rotation ticks, each row followed by its count of ticks:
The counts run from 0 to 345.
[ 0.44  0.03  0.64 -0.18  0.61 -0.11  2.23 -1.70 -0.33  1.53 -0.90  2.37
  2.21  0.20 -1.04  3.63 -0.71 -0.45 -1.17 -0.47 -0.04  0.37  3.15  1.22
 -1.47  1.40  0.53 -1.19 -1.09 -0.55  2.42  0.06  1.11  0.54  0.19 -0.63
 -1.39  0.38 -1.61 -4.20  1.87  5.13]  63
[-0.65  0.41  2.07  0.13  1.54  0.17 -0.48 -2.77 -1.81  1.82 -0.38  1.04
  2.26  1.51 -1.50  1.25  1.47 -2.08 -1.89  0.62 -0.82 -0.48  2.51  1.89
 -0.15 -1.39  1.98 -1.31  1.00 -1.11 -1.29 -1.37  1.56  0.23 -1.03 -1.45
 -3.20 -0.17 -1.30 -3.88  3.05  3.33]  289
[ 1.23  2.32  2.03  0.51  0.94 -2.31 -0.50  0.08 -3.45  3.09 -1.02  0.89
  1.52 -0.12  1.39  2.66 -0.86 -1.03 -1.05  2.90 -1.79  0.90  1.87  2.49
  0.10 -1.19  1.31  0.27  0.01  1.60 -2.03 -1.48  4.12 -2.67  1.16  0.49
 -0.53  1.54  1.32 -0.31  1.33  1.69]  296
[-1.07  1.76  0.51  1.25 -1.27 -2.48 -0.78 -1.06 -3.68  2.04 -2.38  0.97
  3.98  1.15 -1.01  1.89 -2.27 -0.62 -0.33  0.02  0.80 -2.80  1.13  1.87
  0.20 -1.97  1.87  1.12 -1.51  1.73  1.60  0.11  2.81  0.45 -0.05  0.17
 -0.51 -0.41 -1.16 -1.31  2.79  1.92]  51
[ 0.64  0.72  1.25 -0.41  2.53 -1.49  1.61 -3.25 -1.46  2.56 -1.94  0.78
  1.13  0.24 -1.21  3.46 -1.61 -0.45 -1.00 -0.53  0.72  1.83  0.64  1.95
 -0.46 -0.05 -0.03 -0.17 -2.59 -0.25 -0.30  0.81  1.86  0.24 -0.28 -0.26
 -1.34  0.58 -1.82 -3.58  2.38  4.77]  187
[-1.86 -0.04  0.39  0.16  0.45 -1.46  0.23 -2.01 -0.43  2.65  0.36  2.35
  3.46  0.71 -0.53  4.26 -1.57 -0.72 -2.28 -0.97 -2.16  0.38  1.31  1.62
  0.41  0.01 -2.49 -2.20  0.19  2.16  0.54  0.89 -1.02 -1.60 -0.52  0.42
  0.03 -0.10 -2.84 -1.49  3.45  3.39]  331
[-0.42  0.85  0.78  1.33  1.15 -0.42  0.63  0.01 -3.67  0.83 -1.35 -0.28
  2.68  0.36  0.23  2.86 -1.68 -0.86 -1.05  1.84 -1.66 -4.00  2.79  2.41
  0.83 -1.24  2.67  0.37  1.38 -1.65  1.08  0.19  2.65 -0.81  0.67 -0.65
 -1.67  0.28 -2.39 -1.39  3.02  1.90]  4
[-0.81  1.76  0.68  0.87 -0.76 -3.00 -0.58 -1.25 -3.93  2.06 -3.05  0.95
  3.26  1.12 -1.73  2.34 -2.26  0.02 -0.85  0.03  1.33 -2.28  0.51  1.92
  0.74 -1.91  1.06  0.26 -2.03  1.87  1.10  0.71  2.73  0.97  0.45  0.68
 -0.36 -0.15 -1.52 -1.10  3.21  1.97]  52
[ 0.46  2.82  2.14  0.96  1.07 -2.93 -2.39 -0.49 -3.02  1.50 -0.80 -0.09
  1.54  1.59 -2.00  0.71 -0.33 -1.38  0.84  1.02 -0.30 -1.77  1.81  2.49
 -1.53 -1.17 -1.20 -0.90 -1.87  0.90  0.22 -1.10  4.04 -2.76 -0.60 -1.73
  0.46  1.05  1.05 -0.12  2.32  2.19]  248
[ 0.74  1.25 -0.23  0.37  1.84 -2.62  0.42  1.59 -3.68  1.87 -1.61 -0.16
 -0.18  0.99  1.69  4.29 -1.03  0.35 -1.94  2.72 -1.89 -0.77  2.12  3.25
 -0.29 -0.39 -2.80 -1.13 -0.37 -0.56 -0.47  1.63  1.36 -1.59  1.48 -0.15
 -0.77  0.73 -2.45 -0.46  2.27  0.59]  131
[-1.65  1.06 -0.46  0.42  0.40 -1.00 -0.77 -0.44 -0.84  1.58  0.38  1.50
  1.94  1.79  1.54  2.27  1.09 -1.27 -3.01  1.41 -1.76 -2.20  3.60  2.51
 -0.03 -1.42  0.12 -1.37  2.88 -0.41 -0.68 -0.76  0.60  0.21 -1.00 -1.23
 -2.82 -1.14 -2.74 -3.19  2.81  1.21]  136
[-1.23  0.86  0.16  0.28  1.63 -2.11  0.10 -1.29 -3.55  1.97 -2.78 -0.83
  1.80  1.40  0.01  2.86 -1.70 -0.10 -1.87  0.86  0.26 -2.01  0.67  2.79
  1.55 -2.31  0.73  0.52 -0.25 -0.98 -0.58  1.46  1.87  1.03 -0.43 -0.29
 -2.19 -0.64 -3.57 -2.19  3.24  1.74]  157
[-1.33  2.28 -0.43 -0.17  1.67 -3.26 -1.50 -1.33 -1.15  3.28 -0.69  0.93
  0.63  1.57  2.22  3.24 -0.25 -0.60 -3.17  1.34 -0.83  0.10  1.85  2.95
  0.42 -2.23 -1.78 -0.09  1.38  1.39 -3.06 -0.23  1.70 -0.64 -1.03 -0.07
 -1.61 -0.74 -2.13 -1.77  2.24  1.22]  11
[ 0.46  1.48  0.47  0.75 -0.82 -2.84 -0.40  0.40 -4.38  2.76 -2.97  1.00
  2.08  0.39  1.11  3.09 -1.98  0.41 -1.81  2.20  0.14 -1.26  1.07  2.30
  1.11 -1.67  1.62  0.72 -0.60  2.33 -0.45  0.38  3.08  0.41  1.81  1.28
 -0.56  0.54 -0.86 -0.42  2.21  0.93]  175
[-1.55  0.41 -0.05  0.69 -1.11 -2.37 -0.49 -0.54 -2.61  2.58 -0.45  2.09
  3.26  1.18  0.42  3.74 -1.80 -0.21 -2.62  0.69 -2.56 -0.26  0.93  2.06
  0.90 -0.89 -1.80 -1.35  0.01  2.42 -0.04  1.19 -1.05 -1.38  0.52  1.02
 -0.14 -0.39 -3.01 -0.31  3.40  1.36]  179
[-0.69  0.28  0.86 -0.40  0.61 -0.58  1.18 -1.83  1.22  1.89  0.14  3.02
  1.94 -0.01 -0.48  4.23 -0.24 -0.53 -2.41 -0.83  0.10 -0.80  3.34  1.56
 -0.45  0.98  0.26 -1.99  1.27  1.19  1.67 -0.56  1.79  0.55  0.43 -0.12
 -0.61  0.24 -1.38 -3.41  2.35  4.55]  61
[ 0.92  0.66 -0.45  0.98 -2.19 -0.69  0.34  0.15 -2.59  1.22 -0.77  2.70
  2.57  2.58 -0.77  1.56  1.30 -1.08 -1.15  0.79 -0.73 -0.28  4.31  1.47
 -2.82 -0.06 -0.22 -2.71 -1.62 -0.59  2.14 -0.25 -0.40  0.39 -0.01 -1.51
 -2.53 -0.08 -1.85 -3.93  2.02  2.06]  92
[ 0.58  2.11  0.89  1.22  0.65 -2.15  0.56 -0.48 -3.86  2.75 -1.85  0.41
  3.79  0.03  1.05  2.03 -2.62 -1.21  0.41  1.84 -1.35  0.01  1.57  1.86
 -0.89 -1.59  2.66  2.18 -1.75  0.74  0.08 -0.80  3.18 -2.16 -0.08 -0.01
 -0.82  0.82  0.25 -1.25  1.08  2.31]  172
[-1.67  1.59  0.80  1.39 -1.17 -2.04 -1.50 -0.80 -1.08  1.46  0.63  2.01
  4.27  1.38 -1.96  1.94 -0.95 -1.66 -0.26 -0.88 -1.42 -2.50  2.53  1.35
 -0.96 -0.28 -1.32 -1.69 -0.29  2.27  2.45 -1.11  1.25 -2.49 -0.93 -0.73
  0.61  0.18 -0.66 -0.67  3.17  2.75]  77
[-0.06  1.30  1.35  0.31  1.93 -1.73  0.27 -1.79 -1.43  0.62 -1.77  0.17
  1.00  0.57 -3.06  3.27 -1.51  0.09 -0.28 -1.01  1.42 -2.90  1.75  2.22
 -0.47  0.33 -1.00 -1.49 -1.34 -0.19  2.88  0.83  3.67  0.07  0.45 -0.77
  0.16  0.69 -1.45 -1.81  3.50  4.15]  81
[-0.85  2.02  0.86  0.92  1.90 -1.65  0.13 -1.30 -0.09  0.41 -0.18  0.38
  2.12  0.52 -1.56  3.02 -1.53 -1.00  0.22 -0.64  0.10 -3.74  2.91  2.06
 -1.53  0.14 -0.81 -0.75  0.04 -0.05  3.07 -0.54  3.80 -1.65 -0.77 -1.37
  0.50  0.56 -0.92 -1.58  3.05  3.78]  230
[ 0.78  2.75 -1.60  0.00 -0.42 -2.87 -0.26  1.27 -0.57  2.06 -0.19  2.76
  0.45  2.00  2.65  2.75  0.49 -0.50 -1.72  1.68 -0.62  0.33  4.30  2.35
 -3.10 -0.07 -2.90 -1.32 -0.33  1.20  0.18 -0.76  1.65 -0.75 -0.14 -0.99
 -1.14 -0.15 -0.99 -2.79  0.73  1.23]  238
[-0.57  1.36 -0.08 -0.26  0.72 -1.72  0.78 -0.73  1.79  2.31  0.87  3.13
  1.85  0.06  1.02  4.73 -0.82 -0.58 -1.91 -0.59 -1.23 -0.06  3.63  1.43
 -1.94  0.95 -1.80 -1.31  1.06  1.93  1.54 -0.93  1.78 -1.47 -0.14 -0.22
  0.14  0.63 -1.07 -2.64  1.56  3.97]  210
[-0.17  1.45 -0.14  0.78  1.36 -0.68  0.98  0.37 -0.67 -0.20 -0.22  0.70
  1.34  0.81  0.31  3.12 -0.26 -0.77 -1.20  0.90 -0.87 -4.04  4.39  2.22
 -1.12  0.29  0.11 -1.36  1.85 -1.66  2.74 -0.36  2.96 -0.43  0.11 -1.63
 -1.31  0.22 -2.19 -2.96  2.63  2.52]  108
[-2.34  0.89  1.13  0.18  1.64 -0.84  0.25 -3.09 -0.20  2.06 -0.61  1.21
  3.21  0.49 -1.09  3.18 -1.22 -1.11 -1.99 -1.33  0.16 -1.69  1.63  1.66
  0.48 -0.90  1.09 -0.19  0.79  0.60  0.79 -0.25  1.98  0.73 -1.25 -0.29
 -1.24 -0.47 -2.18 -3.26  3.34  4.14]  184
[-0.49  1.52  0.05 -0.44  1.06 -2.13  0.63 -0.87  1.25  2.73  0.68  2.98
  1.41  0.04  0.82  4.70 -1.05 -0.58 -1.85 -0.44 -1.34  0.73  2.65  1.68
 -1.44  1.08 -3.13 -1.79  0.17  2.62  1.03 -0.25  1.10 -1.81 -0.02  0.10
  0.63  0.50 -1.04 -1.96  1.83  3.82]  209
[ 1.24  2.23  0.21 -0.58  1.48 -2.86  0.92 -1.35 -1.01  3.59 -1.00  2.08
  1.24  0.06  1.59  3.71 -1.50 -0.68 -0.74  0.92 -0.23  3.12  1.80  1.68
 -1.84 -0.22 -0.42  0.63 -2.27  1.83 -0.77 -0.57  2.55 -1.57 -0.32  0.08
 -0.40  1.05  0.34 -2.59  0.40  3.61]  190
[ 0.19  1.91  1.10  1.63  2.24 -1.40  0.17  0.35 -3.21  0.92 -0.69 -1.17
  2.74  0.35  0.21  2.37 -2.04 -1.51  0.60  1.90 -2.83 -2.80  2.36  2.54
 -0.74 -1.02  0.64  0.50 -0.19 -1.31  0.91 -0.46  3.19 -3.82 -0.41 -1.10
 -0.64  0.95 -0.83 -0.59  2.12  2.03]  276
[ 0.42  0.93  0.53  0.82 -2.35 -0.60 -0.86 -0.31 -2.19  1.09 -0.50  2.76
  2.42  2.80 -1.21  0.81  2.37 -1.18 -1.88  0.93  0.01 -1.46  4.20  1.74
 -1.83 -0.47  0.32 -2.90 -0.24 -0.05  1.03 -1.24  0.87  0.94 -0.25 -1.73
 -2.47 -0.28 -0.88 -3.42  2.38  1.96]  242
[ 0.62  0.31  2.74  1.12  0.13  0.05 -0.89 -0.49 -2.95  1.00  0.66  1.06
  2.88  1.60 -2.56  1.27  1.36 -2.06 -0.37  1.45 -3.23 -0.23  3.03  1.99
 -1.43 -0.09 -0.64 -3.13 -0.67 -0.54  0.08 -1.39  0.24 -3.63 -0.15 -1.63
 -0.76  1.41 -0.40 -1.32  3.22  2.59]  122
[ 0.06 -0.71  2.15 -0.15  1.01  0.43  0.34 -2.37 -1.91  2.48 -0.05  2.30
  2.41  0.82 -1.22  2.54  1.42 -1.47 -2.56  0.77 -2.37  1.95  2.23  1.47
  0.13 -0.43  0.84 -2.33  0.40 -0.34 -1.61 -0.72 -0.40 -0.92 -0.27 -0.68
 -2.53  0.42 -1.56 -3.49  2.88  3.80]  16
